In the data rows, 128 means zero.
Some points, each followed by its number:
[126 123 136 120 115 119 143 106 122 123 144 115 111 135 109 121 144 121
 140] 0
[114 115 133 109 125 106 165 116  63 130 154 105  79 152  81 110 170 109
 157] 1
[117  94 148 139 112 122 139 114 118 119 135 126 108 135  96  86 135 136
 133] 2
[127 120 133 115 103 113 156  95  86 119 148 112 112 134  98 116 155 124
 147] 3
[137 122 134 120 136 116 151 120 117 113 150 112 117 128 122 120 132 123
 127] 4
[119  68 190 150  93  81 136 125 116  74 126 130 135 102 131  53 123 156
 110] 5
[147 120 167 115 102  86 164  93 100  85 156 101 140 106 129 116 125 131
 115] 6
[142 119 126 115 115 106 175  88  79 116 163  99  99 142  94 115 158 109
 149] 7
[121 107 140 125  97 126 149  98  81 114 144 117 108 133  92  99 149 134
 152] 8
[133 119 121 112 116 123 169  88  79 120 168 101  90 148  93 113 157 103
 150] 9
[114 113 134 114 120 101 160 125  73 129 151 110  85 148  87 107 163 113
 150] 10
[117 101 150 142 111 111 129 127 121 111 136 132 122 121 128 121 125 140
 131] 11
[129 114 145 140 112 106 135 127 122 106 134 129 129 118 129 120 126 140
 120] 12
[137 112 143 128 120 111 148 113 122 109 150 113 124 124 129 120 126 130
 120] 13
[131 120 132 116 138 119 160 102 117 121 161 106 108 138 103 116 154 111
 146] 14
[125 107 145 139 114 117 129 127 124 115 128 131 121 124 113 101 127 137
 121] 15
[130 122 140 122 118 119 145 111 117 114 141 119 120 130 107 119 147 129
 126] 16
[160 117 128 111 138 110 180  86  77  99 169  92 114 119 126 113 126 107
 130] 17
[118  96 157 141 104 112 130 120 114 114 130 138 118 125 104  88 125 146
 125] 18
[106  86 152 147 125 111 132 126 120 119 123 136 111 127  98  77 156 146
 149] 19
[118  88 160 139  98  95 138 126 116 104 145 133 112 124  93 114 124 141
 113] 20
[ 92  83 145 150 135 121 126 127  81 138 118 144  93 143  94  74 157 145
 148] 21
[137 115 158 146 116  95 147 126 120  92 147 125 132 107 125 111 124 145
 116] 22
[110 116 137 107 143 118 153 124  66 127 143 107  83 152  83 107 166 121
 156] 23
[137 123 143 119 112 109 151 107 118 107 151 112 129 119 129 120 126 123
 120] 24
[124 111 148 118 100 114 157  86  70 109 152 117 108 134  87 104 163 134
 129] 25
[123  95 157 137  98 109 141 126 116 106 138 127 120 119 117  85 135 140
 126] 26
[141 121 143 117 110 100 154 113 115  99 157 112 127 120 124 118 130 122
 122] 27
[165 115 177 106  91  77 182 101 114  64 182 104 132  96 116 109 133 131
 121] 28
[144 118 144 113  97  97 165  85  78  99 163 111 131 124 130 114 124 130
 113] 29
[ 94  63 132 113 145 129 144 125  59 133 130 129  86 154  80 108 172 141
 159] 30
[163 113 133 104 134 123 204  69  54 113 196  79  84 150  74 110 172  94
 160] 31
[122 101 160 123 100 100 141 124 116 106 143 128 109 118  91 112 124 147
 123] 32
[127 117 139 123 124 119 140 127 101 118 137 124 117 128 107 114 148 134
 143] 33
[104  80 152 150 134 114 137 118 107 119 127 133  89 144  90  70 158 140
 146] 34
[131 121 131 117 138 131 153  99  93 119 154 106 106 139 102 119 150 118
 138] 35
[127 117 147 109  93 120 161  79  67 118 161 109  86 142  84 112 166 123
 155] 36
[126 105 149 135 114 121 136 127 123 118 135 128 127 123 128 121 126 135
 121] 37
[135  72 212 147  93  43 130  81 113  48 146 144 175  63 130  57 124 184
 111] 38
[107  94 154 145 108 103 121 127 121 109 119 137 123 120 108  86 125 143
 116] 39
[121 109 163 113  89 107 156 124  66 101 153 120 102 121  84 109 124 142
 155] 40
[104 104 141 140 112 125 121 127 117 124 123 139 118 131 110  99 144 141
 139] 41
[186 115 113 105  80  90 213  66  50 103 217  48  93 141  72 104 177  76
 146] 42
[129 122 128 117 118 121 152 107 108 125 147 108 100 141 105 119 149 119
 130] 43
[134 122 143 118 108  99 147 122 115 106 145 120 128 117 126 119 124 130
 124] 44
[125 109 137 112 139 159 170  79  61 129 165  93  63 164  80 103 169 108
 159] 45
[128 123 142 121 113 116 140 127 123 118 139 123 125 124 126 121 131 129
 136] 46
[115 104 144 140 112 117 129 127 122 122 126 134 125 122 123  98 125 141
 140] 47
[107  74 157 111 116 125 138 126 114 123 138 126  97 135  87  62 164 143
 154] 48
[127 102 186 152 101  87 132 126 118  78 140 138 146  88 127 115 124 159
 114] 49
[160 113 153 106  83  97 201  67 112  77 193  75 101 120  71 109 138 111
 105] 50
[137 118 154 113  98 106 159 103 117 107 173 113 111 128  92 114 162 117
 151] 51
[117  79 138 110 142 133 141 121  72 134 141 122  92 150  89 111 161 127
 153] 52
[130 104 150 124 113 104 136 127 123 106 135 130 134 113 129 116 126 139
 120] 53
[133 120 142 115 140 111 152  88 104 114 155 107 102 127  92 113 162 124
 149] 54
[118 116 134 110 118  99 164 119  72 125 156 105  86 147  89 110 163 111
 150] 55
[141 119 161 148 114  88 152 126 119  87 151 124 135 102 129 115 124 147
 115] 56
[137 122 136 117 134 112 158 102 120 113 156 104 117 129 115 118 149 116
 132] 57
[139 124 148 135 114 112 143 127 123 109 145 120 132 115 124 122 127 132
 126] 58
[132 112 155 120  99 108 152 108 118 110 163 119 111 129  93 107 154 123
 146] 59
[135 109 147 130 107  98 148 112 121 107 150 122 127 118 130 118 138 134
 140] 60
[154 116 138 110 133  99 186  81 106 101 181  83 108 134  92 111 164  99
 154] 61
[111 117 136 107 135 105 155 116  85 121 153 116  85 149  79 108 173 126
 160] 62
[120 119 129 116 133 110 149 118  87 120 147 110 105 135  98 116 155 122
 146] 63
[125 118 143 109  95 111 152 109  71  96 161 112 117 127  85 112 164 133
 111] 64
[143 121 146 118 138 105 156  99 121 106 154 111 124 122 130 118 125 129
 120] 65
[123 107 145 137 113 111 133 123 122 114 134 128 121 122 113 121 129 138
 128] 66
[135  98 214 158  91  57 144 126 115  60 145 127 159  70 130 110 123 170
 109] 67
[119 108 146 141 111 112 132 124 122 117 129 132 127 119 124 102 125 141
 135] 68
[121 114 172 104  81  71 156 125 110  92 155 123  95 122 112 106 180 130
 166] 69
[107 117 131 107 146 107 154 126  87 122 151 119  82 152  77 107 175 126
 161] 70
[101  88 139 142 107 120 133 115  86 129 129 139  88 145  97  79 162 143
 142] 71
[130 120 135 121 103 122 149  98  90 113 148 115 111 132 103 116 149 128
 142] 72
[137 123 148 133 114 101 144 108 119 100 142 121 131 114 125 121 130 135
 124] 73
[145 116 136 109  88 125 173  76  65 123 165 100  96 141  83 110 169 109
 152] 74
[129 119 152 113 132 113 147 125 119 100 147 113 122 117 129 115 124 133
 115] 75
[162 114 159 107 116  57 194 122 114  70 193  94 117 110 132 109 120 112
 109] 76
[112 119 143 116 137 114 142 126 118 119 138 122  98 139 101 115 153 127
 143] 77
[129 122 126 119 136 134 151 114 122 124 151 110 107 140 107 119 147 113
 140] 78
[119  99 157 144 104 117 130 126 119 108 136 136 125 121 129  91 124 144
 116] 79
[157 121 125 117 131 113 176  97  91 122 174  88 107 141 103 117 151  97
 145] 80
[ 81  59 182 106  85 122 123 124  97 123 115 145  82 144  76  45 174 154
 160] 81
[124  96 150 117 138 114 140 126 121 114 139 123 112 127 103 116 149 133
 141] 82
[123 122 147 119 135 118 137 127 121 113 139 130 120 124 125 120 124 131
 120] 83
[108 117 130 107 144 126 151 125  62 130 157 116  79 153  80 109 168 123
 157] 84
[115 119 136 113 111 109 148 117  87 126 144 125  91 145  92  98 162 129
 151] 85
[134 122 149 123 111 111 146 106 120 108 142 115 127 118 114 118 125 134
 119] 86
[106  55 220 166  85  75 127 123 113  60 121 137 134  86 132 107 119 184
 105] 87
[147 110 163 103 110  74 180 125 109  87 178  91 100 112 130 106 121 131
 163] 88
[126 114 132 126 137 117 144 111 105 116 144 119 114 132 110 112 148 126
 142] 89
[112 103 137 120 125 124 130 127 105 130 132 130 108 136 112 101 141 133
 136] 90
[115 118 135 110 141 118 152 120  73 124 144 108  90 148  90 110 162 121
 153] 91
[125 117 138 125 118 117 137 119 123 117 135 123 119 127 111 121 143 133
 126] 92
[130  82 195 140 103  62 134  90 110  67 143 138 156  81 122  69 131 171
 119] 93
[127 121 145 118 118 114 140 127 120 111 140 123 122 122 129 119 124 133
 119] 94
[115  95 158 144 108 103 128 127 121 105 127 137 125 115 114 119 125 149
 123] 95
[113  98 132 119 126 126 136 127  97 130 134 125 104 140 105  91 148 130
 142] 96
[106 104 144 144 124 114 122 126 108 125 124 137 111 130 107  99 150 147
 144] 97
[121 114 144 119 136 128 149  94  86 119 142 116 101 135  95 116 157 123
 150] 98
[104  71 167 155 132  87 128 124 114 105 130 141  93 119  87 110 165 154
 156] 99
[132 124 128 122 114 123 142 111 105 124 144 118 115 131 112 122 142 122
 123] 100
[118 110 114 101 104 125 186  62  45 152 185  83  46 189  71 103 180  86
 166] 101
New points follow, each followed by the numbers of its three nearest points above, looking only along the 4 directions in which the numbered points spread most, nearest first.
[131 122 130 120 135 122 147 108 103 116 148 112 120 131 109 122 144 122
 131] ~ 0 100 43
[139 106 166 112 108  78 166 125 111  91 165 104 107 112 130 107 122 136
 160] ~ 88 69 60
[145 118 160 112 103  78 163 111 117  83 165 112 131 107 130 114 128 128
 114] ~ 6 56 27
[133 113 150 123 107 108 146 106 119 107 144 118 124 119 106 118 125 133
 117] ~ 86 60 73
[134 107 142 131 118 111 148 113 107 113 148 117 116 127 116 119 136 125
 131] ~ 16 0 92
[130 123 135 120 119 116 144 113 122 115 142 116 119 129 111 121 144 126
 126] ~ 16 0 4
[143 121 145 117 107  95 157 110 120  95 161 110 130 118 129 118 125 120
 116] ~ 27 65 24
[137 122 132 119 131 115 152 105 107 113 153 109 120 128 113 121 140 122
 134] ~ 57 4 0
[ 89  82 137 151 113 130 119 127  79 140 116 149  82 151  93  71 160 150
 150] ~ 21 71 34
[119 113 120 104 138  98 180  69  50 120 189  85  85 151  73 106 177 109
 165] ~ 31 45 1
[141 120 119 116 138 116 174  97  88 119 176  95 103 141 107 116 153 104
 145] ~ 80 7 9
[160 115 176 129  91  60 171  75 116  53 166  95 144  90 129 110 123 142
 108] ~ 28 6 76
[119 104 125 112 102 119 177  75  59 144 177  92  61 174  77 105 168  99
 155] ~ 45 101 74
[124 111 157 108  90 110 160 124  66 106 157 115  99 125  82 110 125 137
 156] ~ 40 64 59
[163 116 137 110 142  97 195  80 114  99 187  76 107 135  92 111 164  94
 154] ~ 61 80 17
[111  96 144 114 103 115 137 115  97 114 136 128 110 134  97  89 154 135
 136] ~ 2 8 96
[130 119 148 112 102 114 159  85  78 107 156 114 113 131  93 113 157 130
 123] ~ 64 25 3
[135  71 182 152  92  58 149  83 113  77 155 119 140  95 129 109 121 157
 110] ~ 93 49 67
[109  89 138 147 131 119 137 126  84 121 132 128 109 133  95 115 156 139
 147] ~ 96 90 97
[129  79 178 152  97  80 133 126 117  94 145 135 127 103 131  95 122 152
 114] ~ 49 5 20
[136  58 188 155  86  48 153  71 111  71 161 116 141  91 129 107 120 161
 107] ~ 93 67 38
[152 111 162 104 108  79 180 113 109  88 178  89 101 113 130 106 121 125
 163] ~ 88 76 28
[147 114 160 120 101  90 165  96 110  87 174  97 130 109 129 114 124 127
 114] ~ 6 29 27
[116  89 147 115 104 116 136 126  87 117 143 129 109 129  99 116 142 138
 146] ~ 2 96 33
[118  91 145 117 104 117 131 126 120 111 134 128 117 127 100 117 153 136
 121] ~ 2 66 15
[170 117 182 107  91  71 177 111 114  55 182 110 145  85 129 111 121 131
 110] ~ 28 76 6
[123 109 136 117 134 114 166  88  87 114 161 105  93 142  92 111 159 127
 156] ~ 55 10 54
[117  73 180 147 102  91 135 125 116  85 126 131 128 109 125  59 129 152
 117] ~ 5 49 39
[134 124 134 120 118 113 149 112 107 111 146 113 120 126 114 121 139 125
 120] ~ 16 4 0
[120 111 117 103 112 124 184  65  52 145 182  86  54 181  73 104 177  93
 164] ~ 101 45 31
[119  92 150 134 135 124 138 125 120 116 136 125 115 126 103 117 149 139
 142] ~ 82 33 90
[132 118 142 112 132 102 159 123  97 109 152 111 108 130 100 113 152 124
 144] ~ 54 63 14
[167 117 155 113 135  75 193  82 114  77 203  78 123 110 128 112 123 108
 113] ~ 76 28 88
[155 113 138 116 136  99 182  89 115 103 176  87 110 132  96 108 156 104
 147] ~ 61 17 80
[109  69 140 109 133 131 137 125  66 134 134 126  85 152  85  98 166 132
 156] ~ 30 52 85
[106  68 204 155  97  83 130 124 114  73 125 134 126  98 124 109 128 172
 114] ~ 5 87 93
[122 114 137 116 106 108 139 127  94 113 136 127 117 124 111 111 130 132
 145] ~ 33 16 92
[120  73 173 157  92  75 132 126  79  86 136 150 135 100 130  58 123 164
 110] ~ 5 93 87
[144 117 133 110  91 122 173  79  69 123 167  98  97 142  86 111 166 109
 145] ~ 74 36 9
[125 119 138 115 139 123 151 126  84 117 146 123 102 136  97 116 157 126
 148] ~ 63 98 77
[126 119 137 124 134 121 143 111 104 121 142 122 118 129 109 116 145 128
 140] ~ 89 0 33
[149 115 169 108  94  94 177  72 112  81 172  97 115 110 131 107 121 126
 106] ~ 6 29 28
[131 123 129 120 119 120 145 114 102 123 144 116 112 132 108 120 145 122
 128] ~ 0 100 43
[148 123 128 119 135 112 160 104 121 117 157 105 114 132 108 120 146 117
 141] ~ 57 14 4
[ 93 115  99 107 146 154 162 105  61 174 148 106  39 195  79 110 171 105
 159] ~ 45 84 23
[117  92 177 146 112  95 118 126 120  88 126 149 141  97 130 116 124 163
 117] ~ 49 95 79
[125 122 129 119 116 124 146 103  96 129 145 116 106 140 106 119 147 118
 142] ~ 43 35 0
[152 118 138 111 128  92 179  82  86  91 184  86 111 123  99 112 152 113
 142] ~ 61 17 80
[133 124 134 120 118 116 148 109 108 113 145 115 120 128 114 121 142 127
 121] ~ 16 100 0
